In the rows, 128 means zero.
Families of rows that turns and mirrors carry onto each other, the same ones carrying the whole set onto itself: the rest of each named row's family, in list order:
7 families of 4 rows:
meka: [156 122 136 128 111 110 151 133 126]
Getof: [152 127 129 129 114 118 150 133 124]
Fal: [111 120 158 142 127 129 133  83 107]
Laga: [121 113 198 144 152 102 120 135 136]
Dobo: [123 112 198 152 151 103 119 142 134]
fepa: [112 122 197 152 149 115 120 143 127]
Pofen: [119 119 200 143 148 107 118 140 135]
ribe: [118 120 153 149 125 111 142  82 111]
Nazal: [133  92 153 153 119 119 111 135 173]
Namap: [151 129 132 131 115 111 152 124 122]
bifi: [125  95 152 152 120 118 108 136 172]
zunab: [114 112 161 147 125 111 140  80 113]
rolo: [120  97 156 154 114 128 110 145 167]
rotuf: [111 119 158 150 128 120 139  81 110]
guri: [130 100 145 157 116 125 107 145 164]
sutuv: [112 116 153 140 129 121 134  81 110]
bekap: [110 116 166 141 126 116 143  82 113]
Degi: [133  94 156 155 116 126 106 136 170]
rur: [109 120 194 151 149 107 114 138 128]
gulas: [115 114 201 150 146 107 121 140 131]
nida: [156 118 136 131 109 121 154 131 128]
dase: [157 123 133 128 119 121 147 131 116]
Donu: [121 102 147 154 114 132 109 142 165]
tib: [150 131 135 125 112 124 148 131 119]
belip: [126  96 153 152 112 122 110 142 169]
roke: [154 127 132 127 115 129 141 134 118]
puz: [112 114 198 151 142 115 119 147 133]
sib: [115 118 156 146 125 127 136  82 109]

The rest of the family of Pofen: sutuv, Degi, dase
The rest of the family of Getof: rotuf, gulas, belip
The rest of the family of Nazal: Fal, Laga, roke
The rest of the family of ribe: Namap, rolo, puz

Families of rows that turns and mirrors carry onto each other, the same ones carrying the whole set onto itself: the rest of each named row's family, in list order:
9 families of 4 rows:
Zupef: [126 140 146 138 135 119 161 120 124 108  95 134 121]
dogan: [104 127 129 118 128 124 158 109  97 103  94 126 137]
mosus: [ 95 120 123 117 122 150  99 124 147 160 140 167 118]
Vepu: [124 142 143 133 129 118 153 108 118  98  96 133 129]
Kat: [119 109 112 114 112 145 104 135 134 143 155 159  99]
Nelem: [ 89 120 131 121 115 140 111 127 148 161 148 170 122]
gilot: [101 122 127 128 120 124 166 117 111  97 100 127 140]
zarip: [ 90 106 122 126 115 139 109 131 149 166 141 161 117]
zaziz: [ 93 131 124 120 122 120 164 116  99 106  98 133 139]
zil: [127 137 149 131 132 117 151 113 107 105  95 127 124]
mer: [ 92 116 132 124 124 138 101 137 143 163 139 168 120]
pusog: [116 109 114 113 127 156  94 132 145 140 138 167 110]
bas: [115 104 108 111 125 147 108 141 142 138 159 155 110]
fav: [ 93 129 119 122 121 123 162 103 113 100 100 125 134]
giva: [ 88 106 124 114 122 138  97 141 141 156 134 167 124]
nusal: [122 109 112 118 106 148  96 122 142 150 145 153 107]
kem: [118 127 131 121 110 128 165 113 100 102 100 132 140]
geg: [114 101 108 119 124 150 111 125 142 144 152 173 110]
Kaves: [100  96 122 118 119 145 111 134 138 165 132 171 125]
Rafid: [119 108 102 118 112 147 108 137 151 145 145 161 112]
dusep: [ 99 130 131 126 132 130 166 106 103 103  95 129 130]
pelo: [115 126 152 139 129 124 145 112 113 108  88 117 128]
keso: [125 140 145 128 135 107 154 123 118 106 102 121 121]
kezaf: [120 142 147 140 123 124 155 120 120 105  98 119 124]
nivum: [116 135 150 135 128 107 143 116 113 102  97 122 120]
Poku: [ 97 111 129 115 120 142  96 128 138 162 143 166 121]
gis: [127 139 143 139 132 116 146 119 116 100  98 124 118]
tik: [118 142 149 126 134 125 159 114 107 112  90 133 119]
pira: [ 94 109 127 115 117 143 107 120 133 157 151 174 113]
Tutun: [115 106  98 116 116 149 106 134 135 137 154 162 108]
bekir: [114 103 102 121 126 156 108 133 151 135 147 160 108]
fenug: [ 89 116 131 112 123 137 104 139 144 158 150 159 123]
soso: [108 125 127 120 126 117 152 100 106  91  96 132 133]
mivik: [119 102 108 113 122 152 102 131 135 146 149 164 109]
vuviz: [106 130 124 114 122 126 166 125  97 102  96 130 131]
dup: [ 97 129 122 113 129 115 164 117 105 104 102 121 134]

The rest of the family of Vepu: mosus, geg, dusep
The rest of the family of kem: nusal, Kaves, pelo
The rest of the family of zil: dogan, Poku, mivik
The rest of the family of Nelem: Zupef, fav, bekir
The rest of the family of fenug: bas, keso, dup
The rest of the family of tik: pusog, pira, soso
The rest of the family of nivum: Kat, giva, vuviz
The rest of the family of Rafid: gilot, zarip, kezaf

Families of rows that turns and mirrors carry onto each other, the same ones carrying the whole set onto itself: the rest of each named row's family, in list order:
4 families of 4 rows:
Z: [121 135 104 150 111  99 157 146 119 153 124  93 123 165 127 114]
P: [ 99 136 155 140 124 153 113 115 101 121 106 112 129 103 136 119]
D: [ 90 107 119 163 136 154  91 129 118 107 138 107 122 109 143 112]
S: [110 122 113 154 111 133 109 148 123 106 111  90  80 146 173 108]
F: [139 129 126 163 121 116 136 133 105 144 159 123 123 124  95 133]
H: [ 89 136 117 152 134 152 110 126 116 112 137 119 123  82 145 117]
U: [ 91 151 122 143  88 135 124 140 126 124  88  90 120 145 147 103]
G: [109 113 113 159 136 136 112 128 111 159 161 121 104 120  95 113]
A: [130 126 106 151 111 114 130 147 115 158 135 106  63 158 124 109]
Q: [129 121 136 147 147 116 145 119  92 151 141 115 133 123 117 131]
W: [ 93 150 106 137 117 148 111 159 115 112  87  97 109 136 158 116]
T: [113 135 144 147 146 156  99 136 114 111 125 105 134 103 117 126]
Y: [120 144  89 154  92 108 149 156 105 145 121 116  97 158 137 124]
K: [109 152 110 154  98 133 115 140 143 104 115  97  97 131 175 116]
J: [142 152 106 139 114 105 131 154 134 155 139 104  88 158 136 110]
C: [122 136 112 138 149 124 127 139 107 162 163 126 112 109 107 111]

The rest of the family of Q: Z, P, U
The rest of the family of T: F, W, Y
The rest of the family of D: S, G, A

Families of rows that turns and mirrors carry onto each other, the same ones carrying the whole set onto itself: the rest of each named row's family, in list order:
11 families of 3 rows:
Toza: [162 124 137 146 150 175 140 158 129 135 132 141 143 133 118 167 158 126
 149 136 127 113 147 173]
lus: [127 125 140 121 152 135 107 161 129 137 142 126 139 140 153 102 115 120
 151  97 123 102 117 134]
gebul: [149 124 157 145 151 142 121 137 125 166 154 131 142 124 119 162 156 139
 124 131 139  92 149 178]
gog: [144 153 137 117 135 129 144 133 126 123 121 130  87 138 155 110 162 132
 113 161 100 155 147 160]
mus: [165 142 148 133 140 154 144 140 134 151 153 119 109 121 121 155 147 146
 137 135 144 113 133 217]
Pufu: [151 168 131 117 126 150 115 134 117 138 132 103  90 150 165 121 161 132
 103 106 107 166 135 169]
Bosev: [153 132 157 146 145 165 147 116 119 139 146 148 115 115 129 159 163 135
 151 131  99 100 111 185]
gab: [137 118 167 125 144 148 146 129 140 173 131 149 113 139 125 155 132 152
 115 150 138 104 133 179]
naki: [126 123 118  98 151 149 138 135 127 142 102 135  97 113 134 116 106 134
 120  94 108 116 113 138]
nog: [151 114 146 154 150 169 147 135 120 149 140 158 125 134 121 155 165 127
 129 140 130  91 121 179]
dolab: [149 111 155 141 147 141 135 119 118 184 137 136 119 134 152 141 164 140
 131 136 125 125 126 208]
kanod: [151 163 113 127 130 130 131 151 111 129 131 102 122 145 151 114 175 134
 116 138 110 148 169 157]
Tarol: [156 107 150 132 150 190 133 130 134 139 154 135 116 131 139 158 136 150
 143 141 117  84 118 166]
Rabog: [122 121 120 116 151 149 124 133 125 177 107 124 112 120 147 115 122 144
 132  75 115 122 108 187]
denu: [124 133 124 124 147 144 114 140 124 131 111 139 126 156 151 104 112 135
 137  83 115 107  98 144]
sif: [141 139 105 118 133 141 140 132 109 146 120 111  99 116 161  95 170 131
 127 128 104 157 136 193]
mipif: [169 157 120 105 144 140 122 153 127 125 154 100 104 126 163 106 139 128
 124 133 105 156 145 139]
Fosud: [144 107 127 115 161 146 145 140 108 159 142 109  96 134 149 115 121 125
 138  78 131 104 101 149]
roto: [126 174 121 116 110 164 134 164 134 148 147 126 121 141 152 116 172 118
 103 118 104 136 160 150]
Pagip: [153 127 147 148 143 146 131 155 107 157 164 138 121 119 134 162 153 143
 131 156 134  87 144 178]
Dal: [144 166 124 121 126 184 137 158 137 133 147 111  93 147 157 123 166 152
 111 161  97 124 144 168]
kiz: [157 143 164 138 153 157 141 144 153 168 180 130 108 137 136 156 155 137
 119 137 126 122 152 171]
kodez: [149 121 120 113 163 171 142 147 145 150 136 118 116 136 131 142 102 147
 142  77 127 119 131 141]
Feni: [138 179 112 117 108 152 132 155 121 133 135 128 113 135 149  99 169 131
  98 149 111 132 139 173]
lali: [145 120 152 152 146 141 146 144 115 152 137 131 129 115 139 157 153 154
 118 146 150  80 131 177]
tupe: [138 175 119 135 115 133 142 141 118 112 116 115 113 132 167 124 168 153
 106 134 116 140 154 169]
guduk: [111 126 127 134 149 141 128 134 115 132 114 125 111 122 159 121 130 143
 114  69 122  99 115 130]
kupe: [133 162 120 104 112 181 119 140 103 147 136 107 111 125 145 108 168 149
  98 146 108 137 127 164]
tul: [134 147 128 112 143 159 123 145 139 132 136 121 100 146 173 111 110 142
 139  96  84  99 105 136]
fafu: [109 123 125 135 156 152 119 144 115 144 136 135 105 139 148 132 120 139
 136  66 113  98 125 133]
Voma: [121 134 111 123 155 135 132 143 125 143 124 119 123 128 136 118 124 130
 137  59 111 103 134 137]
pakur: [119 141 134 125 155 145 139 150 120 154 118 115 113 168 155 103 117 157
 152  98 108 105  94 154]
pur: [138 174 103 121 112 145 125 152 108 115 132 116 109 144 160 121 151 151
 123 131 106 147 163 161]

The rest of the family of kiz: mipif, kodez
The rest of the family of pakur: Bosev, kupe
The rest of the family of Fosud: mus, Pufu
The rest of the family of pur: Pagip, fafu
The rest of the family of gebul: kanod, Voma
The rest of the family of guduk: lali, tupe
The rest of the family of Rabog: dolab, sif
The rest of the family of lus: Toza, roto
The rest of the family of gog: gab, naki

Families of rows that turns and mirrors carry onto each other, the same ones carrying the whole set onto itself: the rest of each named row's family, in list order:
4 families of 8 rows:
sisi: [105 118 126 158 126 130 138 139 123 139 128 174]
Nutel: [133 127 155 155 123 141 131 142 134 103 106 139]
vob: [145 131 133 101 127 100 104 132 113 178 108 153]
fega: [138 121 108 143 104 111 135 107 148 147 125 113]
razu: [122  95 116 161 114 120 139 154 137 134 110 157]
Nes: [117 114 136 147 130 113 150 149 137 109  94 135]
vonun: [124 142 151 126 131 141  92 144 111 135  87 166]
pag: [126 150 123 103 133  90  99 138 132 167 105 149]
lata: [120 147 152 116 129 142  93 132  99 135  88 147]
tolap: [113 126 108 123 102  94 140 113 109 116 118 150]
Bik: [126 126  95 128 103 100 141 142 120 108 122 138]
Kideb: [107 102 124 159 131 109 129 139 151 129 123 157]
dosof: [125 150 158 134 143 120 103 159 106 131 102 155]
nat: [111 130 130 140 144 151  81 135 131 150 108 153]
pel: [121 117 140 161 139 144  92 137 120 165 114 143]
tarap: [121 129 112 119  99  80 132 118 123 115 118 136]
mal: [150 145 134 123 115 108 103 113 119 152  98  99]
lobez: [155 141 121 110 110 109  90 119 142 155  93 122]
pizeg: [127 106 106 140  97 120 146 115 120 125 103 115]
Reviv: [151 131 136 120 113 115  90 125 140 171  88 124]
Tem: [112 107 158 154 121 121 128 136 131 107  94 149]
zeli: [139 112 109 143  91 115 119 109 134 110 121 119]
zubi: [136 146 106 118 114  90 103 131 108 169 125 146]
guzu: [148 135 150 114 133 139  85 146 103 136 111 149]
mami: [153 133 137 109 139 113  89 129 140 160 113 117]
pefib: [143 144 118 121  95  87 146 131 121 130 116 148]
kab: [132 108 154 150 113 109 138 141 136 111  90 156]
Dudor: [105  99 130 159 121 118 117 146 137 123 124 167]
dugu: [133 106 110 138  85 102 121 104 133 130 116 122]
Dazu: [116 131 120 134 131 150  74 139 117 152 121 151]
susa: [116 123 136 120 149 142  92 125 108 162 120 144]
mar: [128 145 111 102 119  95 103 119 126 173 101 148]

The rest of the family of tarap: vonun, nat, lobez, Tem, Dudor, dugu, mar
The rest of the family of Dazu: pag, lata, tolap, Kideb, Reviv, zeli, kab
The rest of the family of Bik: vob, razu, Nes, pizeg, guzu, mami, susa

Families of rows that turns and mirrors carry onto each other, the same ones carrying the whole set onto itself: the rest of each named row's family, in list order:
6 families of 3 rows:
Sikag: [113 143 136 167 151 165 116 140 132]
neves: [127 132 161 161 111 103 130 130 116]
Susu: [123 149 150 151 123 117 139 143 148]
Geser: [116 122 119 160 154 173 117 142 115]
ded: [155 117 152 158 172 159 111 140 118]
sim: [124 140 162 145 128 105 115 141 145]
rugib: [134  96 133 146 115 118 134 135  88]
batol: [161 104 166 163 165 141 121 140 118]
Kurok: [124 106 109 119 139 139 110 148 112]
nopom: [154 107 166 174 139 130 134 132  97]
vof: [149  88 115 128 119 133 122 146 113]
sagi: [173 110 162 168 146 148 121 137 128]
Felig: [119 151 151 142 138 124 105 140 149]
Labi: [132  89 120 121 133 122 120 150 107]
momos: [160 118 155 169 161 155 145 142 121]
Mes: [101 135 117 152 138 158 116 143 126]
vip: [131 100 108 129 129 135 144 151 111]
ref: [136 137 151 145 108 112 116 140 149]

The rest of the family of neves: rugib, nopom
The rest of the family of batol: sim, Labi
The rest of the family of vip: Susu, momos
The rest of the family of Sikag: Geser, Mes
The rest of the family of ded: Kurok, Felig

